500 stands for zero in the data rows.
Here are some points:
tensor([552, 347, 445, 607, 609, 350, 711, 573, 453, 484, 510, 801, 584, 819,
        968, 497, 514, 346])
tensor([690, 392, 348, 484, 433, 385, 679, 547, 339, 535, 651, 762, 486, 873,
        913, 419, 498, 396])
tensor([474, 549, 559, 732, 494, 574, 387, 538, 558, 538, 452, 147, 326, 235,
        316, 599, 474, 543])
tensor([381, 612, 620, 449, 508, 553, 418, 682, 700, 519, 522, 448, 459, 228,
        149, 360, 431, 475])
tensor([496, 406, 362, 420, 462, 394, 559, 320, 272, 556, 631, 716, 582, 944,
        921, 442, 659, 455])
tensor([400, 447, 448, 753, 485, 601, 432, 643, 664, 440, 443, 95, 367, 252,
        375, 649, 501, 710])
tensor([352, 550, 581, 475, 502, 622, 546, 702, 590, 465, 461, 453, 500, 333,
        275, 427, 490, 637])
tensor([223, 694, 701, 326, 372, 615, 366, 499, 696, 630, 469, 303, 426, 209,
        78, 347, 530, 512])
tensor([164, 584, 755, 529, 289, 568, 462, 641, 685, 700, 419, 238, 501, 309,
        270, 382, 449, 615])
tensor([153, 557, 645, 458, 399, 554, 337, 497, 581, 647, 376, 184, 479, 279,
        334, 506, 512, 582])
tensor([361, 598, 493, 375, 460, 616, 381, 594, 621, 536, 628, 382, 480, 289,
        307, 618, 457, 605])
tensor([132, 522, 627, 515, 342, 653, 450, 488, 685, 633, 360, 161, 379, 295,
        383, 456, 589, 684])
tensor([806, 498, 457, 391, 520, 435, 661, 420, 365, 486, 611, 999, 618, 840,
        780, 397, 462, 210])
tensor([815, 382, 312, 645, 578, 339, 616, 408, 377, 459, 616, 774, 493, 853,
        941, 529, 580, 334])
tensor([701, 429, 454, 440, 606, 304, 602, 502, 250, 277, 505, 950, 706, 842,
        782, 497, 509, 321])
tensor([770, 408, 429, 539, 697, 416, 645, 352, 330, 253, 400, 875, 575, 825,
        832, 552, 563, 273])
tensor([973, 464, 360, 505, 681, 324, 592, 500, 294, 381, 658, 863, 547, 785,
        815, 660, 488, 299])
tensor([46, 450, 587, 358, 186, 630, 393, 385, 620, 652, 410, 206, 511, 350,
        263, 269, 419, 690])
tensor([468, 510, 462, 550, 366, 550, 394, 543, 555, 601, 511, 165, 438, 309,
        320, 568, 481, 579])
tensor([533, 616, 589, 528, 404, 683, 418, 410, 607, 500, 439, 283, 413, 172,
        124, 450, 342, 529])
tensor([464, 414, 470, 454, 413, 390, 602, 362, 407, 603, 522, 701, 550, 851,
        861, 448, 660, 481])
tensor([365, 572, 564, 392, 441, 530, 440, 577, 715, 655, 580, 349, 557, 368,
        245, 539, 607, 718])
tensor([659, 497, 424, 554, 591, 376, 631, 495, 367, 535, 604, 760, 496, 879,
        999, 577, 617, 379])
tensor([404, 552, 537, 538, 570, 683, 472, 640, 697, 537, 577, 378, 369, 213,
        262, 498, 527, 666])
tensor([440, 677, 645, 321, 357, 617, 388, 577, 675, 674, 628, 451, 529, 286,
        115, 405, 435, 503])
tensor([352, 506, 459, 480, 347, 605, 385, 485, 493, 585, 479, 144, 208, 173,
        308, 462, 448, 607])
tensor([338, 498, 474, 553, 422, 582, 393, 589, 661, 637, 470, 62, 348, 177,
        348, 609, 434, 707])
tensor([700, 427, 476, 406, 591, 454, 672, 315, 389, 429, 502, 866, 615, 788,
        735, 374, 445, 400])
tensor([273, 578, 614, 411, 449, 578, 413, 577, 596, 455, 486, 371, 498, 356,
        285, 525, 559, 644])
tensor([407, 652, 553, 338, 477, 622, 418, 606, 564, 633, 665, 413, 467, 263,
        209, 517, 489, 518])
tensor([384, 550, 550, 529, 571, 545, 428, 556, 616, 445, 486, 351, 472, 246,
        166, 416, 410, 504])
tensor([767, 425, 458, 515, 736, 339, 706, 389, 319, 372, 403, 960, 625, 821,
        829, 526, 548, 233])
tensor([464, 542, 439, 507, 551, 700, 446, 601, 565, 392, 570, 371, 366, 194,
        211, 417, 416, 570])
tensor([581, 389, 371, 401, 523, 375, 592, 341, 284, 542, 566, 773, 596, 909,
        963, 471, 574, 344])
tensor([370, 500, 512, 514, 404, 530, 464, 589, 762, 740, 509, 258, 455, 211,
        322, 514, 395, 584])
tensor([336, 444, 564, 653, 413, 530, 387, 509, 550, 506, 302, 147, 373, 217,
        313, 582, 537, 624])
tensor([362, 565, 546, 566, 372, 541, 359, 612, 533, 613, 509, 211, 393, 318,
        373, 636, 573, 604])
tensor([103, 478, 497, 407, 422, 629, 397, 554, 531, 595, 488, 162, 484, 361,
        394, 585, 536, 683])
tensor([368, 523, 476, 425, 472, 638, 320, 448, 499, 382, 489, 300, 315, 176,
        173, 485, 525, 632])
tensor([718, 456, 491, 512, 680, 292, 651, 472, 401, 399, 515, 914, 709, 818,
        810, 530, 504, 386])
tensor([444, 658, 608, 477, 529, 503, 327, 635, 486, 380, 452, 376, 537, 329,
        238, 601, 459, 544])
tensor([593, 754, 513, 360, 413, 598, 334, 559, 569, 618, 728, 344, 327, 245,
        223, 582, 510, 569])
tensor([334, 493, 680, 604, 539, 615, 556, 509, 574, 344, 76, 317, 375, 183,
        215, 427, 526, 623])
tensor([540, 646, 513, 361, 311, 580, 336, 524, 617, 601, 721, 409, 441, 284,
        182, 515, 487, 550])
tensor([361, 518, 595, 695, 552, 480, 432, 673, 609, 486, 397, 258, 525, 330,
        379, 560, 432, 566])
tensor([412, 522, 449, 622, 408, 609, 409, 461, 646, 569, 480, 127, 252, 267,
        326, 504, 529, 605])
tensor([404, 515, 596, 603, 442, 506, 387, 564, 553, 667, 470, 235, 541, 305,
        300, 488, 422, 600])
tensor([712, 467, 465, 498, 684, 419, 713, 587, 420, 380, 556, 954, 614, 841,
        856, 429, 556, 395])
tensor([370, 447, 430, 552, 514, 568, 383, 551, 573, 569, 494, 155, 447, 247,
        463, 778, 441, 612])
tensor([631, 290, 357, 439, 580, 348, 728, 534, 430, 371, 458, 874, 691, 862,
        828, 442, 485, 501])
tensor([364, 642, 588, 562, 326, 641, 465, 610, 698, 767, 593, 178, 280, 237,
        306, 479, 556, 633])
tensor([761, 326, 420, 658, 570, 372, 677, 361, 270, 436, 431, 812, 610, 880,
        972, 536, 547, 377])
tensor([284, 562, 683, 501, 374, 511, 420, 405, 575, 676, 264, 214, 429, 267,
        269, 406, 397, 421])
tensor([237, 472, 502, 502, 464, 574, 324, 399, 487, 579, 413, 101, 403, 189,
        248, 484, 411, 568])
tensor([228, 530, 527, 393, 418, 595, 468, 807, 687, 486, 544, 329, 512, 373,
        279, 519, 499, 757])
tensor([401, 595, 566, 449, 500, 600, 418, 538, 469, 461, 446, 319, 318, 194,
        215, 447, 494, 588])
tensor([187, 511, 579, 503, 328, 530, 406, 349, 605, 598, 273, 69, 365, 259,
        302, 435, 579, 715])
10 more points follow, each with its number after it:
tensor([213, 381, 414, 468, 422, 611, 390, 357, 453, 575, 422, 68, 372, 261,
        353, 540, 548, 744]) 0
tensor([368, 499, 593, 446, 522, 592, 368, 463, 491, 454, 351, 371, 551, 207,
        251, 619, 394, 588]) 1
tensor([335, 407, 503, 604, 476, 544, 423, 593, 626, 528, 441, 215, 499, 224,
        342, 573, 349, 640]) 2
tensor([412, 526, 535, 552, 436, 592, 395, 382, 503, 677, 443, 117, 314, 188,
        324, 590, 494, 545]) 3
tensor([551, 400, 552, 612, 547, 371, 660, 484, 269, 442, 471, 757, 684, 968,
        998, 564, 599, 476]) 4
tensor([380, 637, 696, 502, 480, 588, 429, 530, 643, 554, 471, 450, 472, 270,
        181, 459, 572, 537]) 5
tensor([320, 504, 609, 397, 336, 578, 405, 419, 635, 551, 395, 353, 579, 325,
        140, 415, 537, 747]) 6
tensor([555, 471, 529, 524, 495, 275, 567, 372, 369, 534, 493, 800, 661, 937,
        886, 428, 638, 361]) 7
tensor([451, 583, 607, 456, 472, 577, 412, 484, 602, 589, 475, 354, 471, 236,
        141, 507, 479, 557]) 8
tensor([509, 554, 550, 525, 528, 633, 479, 572, 563, 522, 484, 271, 352, 273,
        253, 522, 514, 667]) 9
Which of these numbered points is nearest to each point below, ignoring the 3 directions in which the first points spread most? Its number follows each.
tensor([469, 654, 636, 590, 569, 584, 440, 787, 646, 486, 563, 373, 442, 184,
        199, 611, 452, 568]) > 4
tensor([375, 562, 562, 441, 534, 596, 409, 500, 648, 567, 503, 364, 476, 203,
        126, 419, 444, 515]) > 8
tensor([679, 361, 271, 604, 594, 395, 525, 434, 205, 306, 572, 651, 467, 820,
        989, 617, 503, 401]) > 0
tensor([338, 581, 536, 312, 388, 639, 431, 654, 756, 599, 610, 375, 493, 246,
        139, 397, 360, 582]) > 2
tensor([809, 385, 459, 542, 510, 340, 595, 365, 370, 336, 486, 917, 699, 876,
        810, 576, 594, 468]) > 6
tensor([449, 510, 561, 561, 371, 674, 456, 269, 535, 701, 453, 152, 232, 218,
        305, 423, 414, 526]) > 3
tensor([322, 481, 579, 353, 438, 697, 463, 396, 526, 525, 356, 368, 551, 206,
        133, 376, 281, 575]) > 1
tensor([509, 260, 406, 595, 588, 317, 631, 468, 312, 379, 410, 744, 789, 930,
        901, 460, 458, 431]) > 2
tensor([650, 418, 501, 481, 581, 313, 607, 579, 345, 352, 505, 963, 734, 877,
        785, 482, 587, 442]) > 4
tensor([594, 365, 463, 577, 430, 464, 714, 454, 341, 498, 512, 743, 537, 895,
        934, 446, 595, 522]) > 9
tensor([492, 630, 635, 602, 584, 564, 444, 578, 716, 494, 447, 410, 454, 302,
        324, 624, 508, 515]) > 5
tensor([680, 406, 472, 499, 719, 447, 651, 346, 269, 257, 469, 993, 662, 861,
        844, 387, 473, 241]) > 1
tensor([837, 462, 320, 448, 722, 417, 562, 480, 228, 273, 687, 937, 587, 833,
        850, 617, 517, 292]) > 0
tensor([248, 572, 662, 521, 403, 438, 314, 497, 485, 599, 383, 270, 481, 318,
        323, 561, 646, 537]) > 7
tensor([461, 628, 505, 539, 575, 636, 455, 655, 692, 470, 567, 316, 232, 196,
        191, 439, 560, 585]) > 9
tensor([726, 416, 439, 494, 500, 457, 651, 157, 237, 572, 472, 764, 555, 896,
        927, 500, 547, 316]) > 3
tensor([948, 459, 284, 491, 741, 451, 653, 350, 238, 368, 681, 860, 456, 809,
        863, 525, 457, 244]) > 3
tensor([391, 536, 480, 424, 537, 710, 391, 504, 561, 433, 504, 331, 308, 168,
        205, 434, 434, 514]) > 0
tensor([490, 290, 404, 439, 418, 425, 625, 256, 395, 562, 467, 712, 673, 886,
        873, 455, 508, 422]) > 8
Now 10 new points, numbered from 0 again:
tensor([497, 578, 447, 357, 520, 651, 425, 540, 449, 448, 612, 437, 436, 334,
        283, 518, 412, 462]) 0
tensor([742, 432, 356, 539, 547, 361, 591, 327, 295, 482, 572, 687, 471, 831,
        896, 486, 543, 366]) 1
tensor([848, 389, 451, 668, 717, 281, 716, 592, 353, 207, 441, 928, 627, 951,
        840, 535, 670, 415]) 2
tensor([366, 607, 461, 348, 438, 580, 383, 724, 698, 513, 614, 392, 571, 308,
        249, 544, 416, 555]) 3
tensor([443, 592, 586, 485, 609, 537, 357, 440, 452, 440, 384, 338, 478, 224,
        185, 532, 489, 418]) 4
tensor([554, 717, 578, 540, 510, 536, 393, 737, 637, 509, 623, 423, 474, 295,
        230, 610, 586, 551]) 5
tensor([372, 544, 550, 593, 394, 697, 469, 499, 523, 670, 483, 147, 274, 251,
        374, 460, 495, 599]) 6
tensor([138, 511, 582, 435, 286, 532, 387, 583, 516, 577, 394, 178, 548, 370,
        318, 511, 521, 684]) 7
tensor([764, 443, 400, 451, 662, 396, 670, 510, 250, 337, 587, 952, 630, 882,
        800, 482, 596, 359]) 8
tensor([713, 313, 324, 497, 492, 469, 695, 314, 399, 578, 587, 744, 559, 831,
        921, 429, 428, 420]) 9
The same question for these:
tensor([376, 590, 562, 568, 446, 658, 449, 526, 528, 646, 490, 227, 327, 294,
        424, 582, 527, 575]) > 6
tensor([345, 597, 567, 532, 369, 620, 464, 498, 513, 638, 450, 179, 291, 316,
        394, 454, 589, 636]) > 6
tensor([720, 400, 455, 578, 748, 356, 618, 491, 330, 190, 400, 920, 739, 874,
        816, 574, 483, 287]) > 7
tensor([762, 392, 385, 501, 631, 374, 583, 367, 162, 258, 548, 973, 632, 885,
        850, 522, 641, 391]) > 8
tensor([311, 463, 451, 478, 369, 583, 477, 534, 749, 760, 567, 154, 339, 164,
        248, 416, 425, 615]) > 9
tensor([495, 640, 554, 396, 426, 633, 387, 333, 639, 547, 478, 304, 370, 261,
        262, 535, 482, 516]) > 1
tensor([446, 508, 470, 591, 384, 651, 420, 564, 546, 592, 542, 181, 191, 171,
        379, 546, 397, 561]) > 6
tensor([387, 519, 594, 622, 457, 540, 438, 537, 557, 623, 380, 205, 427, 261,
        350, 536, 442, 515]) > 6
tensor([690, 337, 409, 435, 537, 400, 665, 349, 286, 356, 405, 830, 578, 830,
        769, 484, 589, 442]) > 8
tensor([713, 434, 400, 478, 638, 464, 627, 441, 347, 274, 528, 841, 495, 714,
        738, 436, 418, 273]) > 0
tensor([750, 433, 407, 560, 678, 391, 763, 753, 403, 296, 581, 930, 640, 907,
        875, 532, 572, 463]) > 2
tensor([909, 379, 354, 492, 603, 452, 682, 328, 286, 466, 646, 921, 579, 815,
        805, 446, 477, 403]) > 9
tensor([131, 564, 566, 469, 339, 614, 369, 513, 601, 623, 403, 107, 323, 271,
        359, 499, 589, 708]) > 8
tensor([218, 595, 622, 518, 318, 563, 432, 620, 645, 668, 432, 201, 450, 349,
        366, 560, 596, 666]) > 5
tensor([509, 551, 546, 533, 627, 634, 375, 482, 482, 436, 402, 308, 422, 90,
        118, 533, 351, 423]) > 4
tensor([515, 612, 555, 505, 561, 565, 400, 428, 559, 434, 404, 333, 390, 224,
        207, 473, 415, 443]) > 4
tensor([550, 441, 472, 526, 495, 304, 574, 503, 428, 593, 616, 781, 704, 896,
        937, 564, 621, 425]) > 5
tensor([550, 577, 509, 503, 576, 679, 552, 573, 667, 539, 553, 340, 384, 255,
        283, 435, 310, 508]) > 9
tensor([78, 479, 528, 466, 336, 604, 384, 539, 575, 610, 431, 125, 400, 282,
        361, 479, 500, 743]) > 8
